Each named turn below is shown by a few rows before and after it. Which turns, in which order, take the first row of each later pair to the second? The first pair is answered.
rigi (before => after):
[ -3 -12   4  -1   4   4   2  12   8  -1] => [-7 -8  6  6  9  2  8 11  7 -8]
[ 14  23  21  25 -16 -10 -12  -5 -22   9] => [  7  36   9  18  -9 -13  -3 -18 -22   8]
[-16  -9 -18  -5 -12   0  13  -4  -4  -2] => [-10 -17 -17  -8 -16   7   4  -1  -4  -2]
Nus (before => after):
[  7  14   7   9   1 -10   1  21  17 -17] => [  6  12   2   1   4  -9   5  22  21 -17]
[-18   7  11   9 -10   6   7   0 -15  10] => [-22   2   7   3  -6   6  13   5 -14   6]
[ 1  3 12  8 -7  0  3  4  0 -7] => [ -2  -4   6   4  -5   1   7  11   1 -10]
[ -9   3 -21 -20  14   0  10  21  23   0] => [ 10  10 -24 -24  12   3  -4  10  22  16]
dur (before => after):
[  8  -9  -2 -18  -5  -4  21  15  10 -13] => [-11 -19   3  -9  -8   2   7 -17  -3 -22]
[-12  -9  21  23  -3   2  10  13  -8 -13] => [ -7 -21  17  12 -11   9   1  13 -17  11]
[-26 -20 -18  -1   4  -7  27   3   0  -5] => [-25 -24 -19  -2   2  -1  23   1  -2   2]
Nuviv (before => after):
[-13 -12   7  13  -2   5  12   2  -6   5] => [ -5 -11  11  17  -2   6   8   2  -9   9]
[  3 -10  -7 -14  -4  13 -15  15  -1  11] => [  7  -6  -7 -14  -6  12 -18  10  -3  15]
[ 19  16   4   5  -5  11   5  -4 -14  13] => [  8  19  -5   1   2  11   8 -16 -12   9]
[ -5  -7   9  12   0  -3   1  14   6 -19] => [ 5 -3 15 13 -6  0  0 16  3 -9]
Pairs:
(2 to 3 turns a pair)
[ 15  -2  16  13 -15  15 -18   6   2  12] => [  8  -2  19  23  -9  13 -18  -4   0   0] | dur then dur
[ 10  -7   7   8   0   0 -16  -7  -9  21] => [  9   3 -15  -8  11 -10   7  10   9  17] | Nuviv then Nuviv then dur
[-20  -2 -27 -19   2   6  18  -4  -3   4] => [  7  15 -21 -19   4   1   0 -17  -6  20] | dur then Nus then Nus
[-13  22 -15  -1  21  -7  10 -12  11 -29] => [ 16   5  19  13  -1  -6   8  37   9 -16] | Nuviv then Nuviv then Nuviv
[ -2 -12 -11 -20   4  -2   3  28  19 -11] => [ 11  -9 -12 -23   2  -2  -3  28  21  -4] | rigi then Nus
[  1   5  -5   3   2   7  -8 -25 -11  15] => [ -4  23   9  17   3  -6   8 -11  -3  -9] | Nus then dur then dur
[  9  27   8  23   0 -11  -5 -13 -31  30] => [-34   1 -12  10   9 -11  35  18 -12 -10] | Nus then Nus then Nus
[ 18 -21  -4  -3 -21   9 -23 -10 -14  46] => [ 18   4  34  34 -19 -15   6  28   3  -9] | rigi then dur
[ -9  23  -6  -2  15 -14  13  13  16 -30] => [ 11  16  13   7   4  -9   6  34  14 -17] | Nuviv then Nuviv
[ 12  -2 -12 -14  -6   7  11  33  10  13] => [ -4 -10 -29 -23   0  15  -5  -3  -1  20] | dur then rigi then dur
[-15 -31  16   9 -23  16 -12   4 -10   0] => [-24 -25  15  13 -18   6  -2  10   7 -26] | Nus then dur then dur
[ -5 -25   3  -1   0   3   9  10   7 -18] => [ 21 -13  -3 -13  -2   5 -13  -6   5   9] | Nus then Nus then Nus
[  4  14 -27 -19  13  -3  -5  -3  23  -6] => [  7  -9 -16 -20   5   7 -10  16  27 -10] | Nuviv then rigi
[ 24   5   8  22   8   2 -11   7  22 -29] => [ 34 -12   4  14  -4  13  -9  24   7  11] | dur then Nus then dur
[ -6   7 -16  -9  10  -5  -8 -24  10  -6] => [19 -7 -1 -7  2 -5 -9 16 23 -6] | rigi then dur then rigi
[ 25   1  -8  -7 -12   8  -6   3 -11  31] => [ -3   9  -9   2  -3   7 -12 -38 -13   2] | Nuviv then dur then dur
[-17 -13   5  -7   4   7  16   3   9 -28] => [ 12 -10  29   4 -10  11   4  20   3 -10] | Nuviv then Nuviv
[  0 -16   8  -4  -3  -6   8  12   8 -23] => [  0 -22  -4 -16   2   3 -11  -8   7 -10] | Nus then dur then Nus
[ 15  -6  27  17 -11   5 -16  -2 -10   7] => [  4  -1  31  22 -11   6 -10  -2 -13   1] | Nus then Nuviv
[ 14 -21  13  -1 -11  16 -31 -16 -11   2] => [ 40   7  -3 -12  -5  -1  -2  28  11   2] | Nuviv then dur
[  3   0 -31 -31  23   0   6  13  24   8] => [-22 -19   6  -1  20   5   3  13  21 -37] | Nuviv then dur then Nuviv
[  0   7 -19   2  11  -6  14 -17 -15  33] => [ -7  12  -2  18   4  -8  20 -14 -22  24] | Nus then Nus
[ -2 -18  12   6 -10   6  16  24  -5   8] => [ -8 -21 -12 -16   5   5   8  12  12  -1] | dur then Nus then Nus
[ 11 -10  12   2   0  -2   0  20  19 -31] => [  3   3  26  23  -2  -2  -9  -7  -4 -25] | Nuviv then dur then rigi
[ 26   5 -15 -20   9  15 -23 -15  11  27] => [  0  -3 -31 -27  21  16 -10 -15  22   3] | Nuviv then Nuviv
[  0   6   7  12  -3  -3   9  18   8 -26] => [ 24   5   2   1 -11  -1   1  17  -2  16] | dur then dur then Nuviv
[18 10 -6  0 -7 -8 -5  0  1 14] => [ 11  -4 -14 -12  -7  -4 -14  -6   7  11] | Nuviv then Nuviv then rigi
[-26  20   8   2  13 -17  12 -10   6 -41] => [ -5   2  30  11   1 -16  12  27   6 -37] | Nuviv then Nuviv
